In the data rows, the value 128 means zero.
Here are some points, one per row:
[111 142 114 111 173 103 112 115 139 151 138  89 168  50 137  84 149 140
 159 130 100 161 127  55 126 139  84 159  63 173 150  99]
[139 111 139 129 161 155 100 202 144 150  64  91 161  66 119 135 114  97
 132 130 167 139  86 137 133 196 124  86  89 133 125 127]
[116  60 187 132  23 152 100 111 191 138 153  79 194 141 145 192 115 102
 106 135 122 152 105  24 127 166 163 144 135 126 141 129]
[153 110 121 169 111 126 109 150  68 153 165  99 156  74 152 156 150 104
 122 113 161 108 137 132 133 122 115 137 153 125 117 122]
[133 118  74 136 183 150 114  99 158 122 114 157 148 108 167 162 137 137
 113 124  86 152 140 129 130  79 141 114 145  99 150 191]
[145  51   0 181 136 123 173  91 134 101 132 121 108 119 154 110  24 100
 124 150  99 112 159 128 137 214 159 104 134 131 119 150]
[163  99  92 109 108  96 179 115 167 122 153 140 130 128  99 127 107  88
 109 120 109 138 217 114 145 105 113  83 180 107 112  85]
[141 165  97 134 125 200 198 132 154 118 122 103 115 159 173 213  97  63
 116  73 107 148 157 153 227  73 117 127 169 131 164 120]
[155 162 157 153 113 142 100 120 125  99  92 185 132 157 138 113 182 143
 119  93 121 124 148 119  89 172 141 133 159 125 117  70]
[116 157  55  94  80 184 143 140 107 156 134  83 102 100 134 109 173 184
 136 117 149 146 114 142 116 163  91 137 119 100 123 112]
[102  87 141 128 147 106 143 146  82 151 152 131 123 147 169 135 152 125
 150 156 140 154 110   3 126 166 151 146 100 128 135 237]
[161  73 114  27 132 120 162 115  92  92 147 123 141 124 130 125 131 113
 136 113 155 143 137 188 141  91 168 127 111 104 109 180]
[101 115  85 167 102 110 158 163 122 142 144 193 146 180 106 102  78 140
 131 107 119 152 102 145 110  99 145 143 127 178  99 136]
[ 78 114 128 118 133 131 152 112 144 146  91 165 155 146 113 113  89 112
 131 158 129 108 167 133 126  77 147 114 127 155 140 134]
[121 147 129 128 147  99 154 130 178 115 160 136 151 123 161 140 128 165
 198 117 108 142 127 100  73  66 140 137 108   0 144 129]
[121 115 101 143 151 116 160  99 153  38 138 121 163 137  93 129 131  76
 134 163 108 186 134 148  95 117 110 146 183 222 136 129]
[140 139  74 171 160 160  97 150 197 130 170 124 169  99 153 186  82  60
 221 134 163 173 111 131 124 119  93  89 173 113 137  56]
[130  89 111 161 105  91 108  98 143 106  94 169  89 153 119  96 186 208
 131 159 128 101 182 111 162 112 141 174  61 131 105  85]
[115 161 142 110 106 124 161 130 105  32 146 139 114 116 135  67 137 187
 159  55 114  33 140 117 145 140 122 172 127 155 153 102]
[169 126 141 109 133 163 136 180 149 135 144 109 150 127 145 158  89 140
 113  79 142 203 105 136 125  93 149 165 161 133 118 118]
[119 111 134 159 140 119  35 127 104 167 158 124 125 132 131 119  84 119
 140 131 161 125 115 149 215 109 136 192 118 149 129 108]
[185 111  85 104  88 170  88 135 207 130 136 123  85 182 115 162  74 102
 125 111 138 125  41 127 104 136 105 117 135 111 145 146]
[147 151  82 143 127 133 136 134 104 127 126 110 124 198 112 174  77 128
 144 137 121 108  97 139 113 120 120 137  96  99  73 102]
[107 141 148 130 100  59 125  59  99  94 126 158  61 138 133 108 107 147
 115 135 129 156 140 112 162 116 128   0 151 133 172 129]
[150 142 118 156 110  96 128  90 122 105 125 155 125 120 127  86 137  89
 124 130 124 147 152 125 141 156 127 126 140 125 151 121]
[ 99 142 120 151 115 108 165 101 138 126 130 100 114 197 147  59 108 132
 128  84 156 149 112 104 127 109 133  90 150 207  62 142]
[154 114 147  96 102  85 102 138 131  91 126 124 153 149 137 121 135 133
  98 134 144 147 113 145 129 120  99 158  98 158 143 118]
[ 94  79 136 114  44 127 112 133 101 103 128 113 149 129  83 160 127 134
 172 127  74 130 102 127 134 112 160 109 132 142  93 155]
[149  86 147 142 132 147 108 115  97 179 152 103 130 216 172 136 143 171
 124 198 173 145 124 137 122 140  77 136  87 145 106  98]
[114 161 181 129 131 102 137  93 101 133 145  96 143 152 112 126  86 181
 142 123 138 152 135  88 183 122 155 140 118 127 124 153]
[147 143 126 135  84  81  94  98 136 105  71 188 125 125  45 131  91 158
 143 114 123 213 176 115 156 117 193 165  93 126 131 148]
[165 135 107 129 147 125 164 141 154 100 107 161 142 104 156 143  82  85
  66  90 102 146 143 123 134 116 136  94 122 154  74 123]
[129 182 146 183  86  68 157 100 118 126  91 134 118 117 157 136 156 112
 161 166  98 149 107 203 163 108 137 138 133 113 115 137]
[100 124 154 129 165 113 113  59  71 103 112 114 114 158 142  94 167  78
 155 109 130 104 149 176 165 115 126 158  93 121  92 136]
[ 58 157 138  94 115 145 145  89 106 145 154 174  97  63  88 226 135 165
  85 174 159  95  79 136 125 173  97 196  94 152 114  97]
[124 153 161 113 154 142 135 145 110 126 125  59 150 106  19 142 170 127
 156 132 156 109  89 136  82 157  87 138  54 107 124 152]
[ 88 162 128 126 128 127 135 151  85 106 113 182 111  72 173 142 163  99
 115 105 200  62 142 108   0 114 171 101 140 115 154 101]
[126 192 132 132 110 100 117 136 146 153 106 126 107 148 149  99 202 152
 142 147 114  58 115 130 144 159 137 127 141 142  83 162]
[122 124 147  99 159 165 107 139 111 113 141 109 229 109 161 120  68 125
  93 170 150 130  67 180 108 151 150 167 106 109 152  84]
[137 134 101 133 132  66 155 134 111 136 116  71 109 154 117 160  78 162
 124 156 227 100 149 108 119  89 144 165 114 151 164 180]
[ 96 147 105 130 148 112  91 126 162 127 123  69 136 124 144  97 165 145
  27 132 157 114  96 126 149 140 154 106  84 124 132 117]
[108  94 177 147 145 104  89 109 147  95 115 112 185 137 135 151 137 156
 108  94 126  94 131 157 129 111  52  94 107 129 111 118]
[104 114 145 150  78 120 121 173 158 134 151 112  97 116  80  88 180  74
  94  92  11 104 146 117 130  82 131 149 124  98 116 106]
[129 104 142 148 158 133 117 124 144 139 158 163  78  86 143 144 112 118
 117 119 142 186  93 150 107 143  97 154 126 118 139 136]
[ 67  86 141  84 175 131 144 185 127 129 134 170 161 161 132 116 137 159
 134 166 151 122 109 149 255 137 103 113  90 164 159 133]
[114 128 106 153  85 143 152 116 101 166 108 193 134 145 105  81 110  88
 113 192  90 116 175 102 138   8 141 131 119 129 113 113]
[137 169 135 114 197 123 112 124  72 129 145 160 111 180  89  81 174 241
 130 172 102 131 123 106 116 140 102 153 227 126 129 131]
[141 183 147 158  93 156 130 164 108  72 115 130  89 100 126  83 179 184
 119 231 107  90 150 143 131 147 136 114 157 140  81 126]
[132 149 129 130 143 129 129 144 116 128 150 148 123 144  68 137 200 124
  90 119 182 159 177 105 114 141 141 122 134 100  89  89]
[134 122 132 112 141 153 127 140 198 155 188 124 189 151 119 150 133 131
 115 125 141 118 102 163 122 144 100 149 121 140 146 255]
[129 165 185  99 136 192 104 144 113 175 166 116 100  82 121 117  89 152
 116 162 158 101 132 151 107 118  92 136 111 124 158 113]
[122 148 197 107 145 110 165 130 142 117 135 142  32 128 135 116 121 119
 169 160 125 110 118 100 153 159 175 148 132 139 125  84]
[142 157 142 119 118 177 162 117 105 132 157 166 176 126 127 109 141 119
 162 139 172 134 161 129 115 193 103 130 115  89 112 173]
[136 184 140 120 121 188 125 161  92  74  72  86 124  91 132 129 112 138
 119 142 133  93 100  33 117 158  70 132 132 106  91 116]
[120  76 118 118 131 163 160 127 175 132 116 141 120 125 111 132 182 130
 137  76 207 152 136 125 130 123 117 148 120 131 145 129]
[132 124 174  98 138 137 104 171 193 134 141 133 130 134 131 136 106  86
 134 129 111  88 143 178  44 163 106  75 109  87 159 114]
[137  32 131 135 174 140 154 139 143 139 119 142 109  86 137 160  64 106
 116  72  83 155 143 138 163 152 133 128 141  58  71 129]
[124  89  92 153 120 167 122  96 152  93 174 137 127 109 104  76 102 117
 145  97 123 149  71 141 120  54 140 109 216 133 168 143]
[217 140 145 146 197 118 154  97  59 136 117 141  94 150 119  94 203 114
 122 102  90  67  87 161 149 148 160  62 122 163 190 103]
[214 128  88 174  95 134 130  48 114 174  91 153 128  92 133 156  87 127
 149  98  75 117 251 159 116 128 152 100 138 167 125 140]
[109 115 154 126 119 112 136 135 103 135 136 108 108 153 138 124 107 138
 126 167  99 172 115 133  41 102 128 121 123 155 151 126]
[141 195 135  76 107  81  64 128  72 143  94 161 102 143 148  99 144  94
 109 111 157 126  57 102 141 179  92 157 133 113 121 120]
[118 135 128 145 147 207  93 105 132 133  98 138  94 118 115 154  99 148
 146 123  91 135 166 135 122  58 145  74 131 127  92 165]
There is one direction along which these points spread out most. Take the direction at right angles to it along which they spread out most. Then take the direction at right angles to both along which they spread out most. Go by this last direction. Where along it does each point below lie, from 0 to 99? The average is 50, and the first point in the table lies past the average. One standard deviation of the points above along it is 16.
[ 82 155 102 186 112 150  85 242 114 112 130  79 115 106 126 153 165 108
  90  78 125  80 161 141  85 187 122 137 161  75 173  89] 8
[125 104 157 108 136 136 151 103 122 160  19 107 122 134 136  74 153 150
 120 162 157 159  98 126 136 129 131 160 176 104 169 111] 55
[151 107 137 164 153 101 144 129 157 144 133 149 153 105 106 157  84  93
  58 104 189 110 133 113 114 109 149 104 184 117 107 190] 49
[167 124 109 143 133 100 112 139 146 143 129 119 161 115 142 170 151 139
 188 114 103 121 120 100 162 127 170  95 122 135 147 133] 52
[101 119 103  25 134  24 112 123 153 230 148  87 124 107 155 158 135 139
 108 131  97 108 145 172 115 165 118 135 168 142  99  94] 51
[137 130 142 137 102 119 125  98 123 198 113 150 147 140 120  78  82 144
 144  98  49  95 180 125 141 104 159 135 140 136 106 118] 53
[122 112 114 112 151 149 118 166 101 134 145 101 119 145 129 169 114  68
 158 121  83 135 124 120 113 103 133 136 126 164 153 172] 54
[133 139 135  90 156 166 125 137 122 140 132  97 148 141 127 165 182 105
 100 157 123 122 132 113 105 183 149 126 125 113 174  81] 33
[120 113 194 158 148 128 180 161 147 128 124 124 125 123 133 115 179 166
 153 124 114 125  88 151 109 120  98 134  92 135 163 113] 46
[ 82 175 126  71 110 114  88 127 126 100 125 103  57 125 158  82 170 140
 137 138 130 129 127 168 129 141 109 131 101 156 134 139] 48
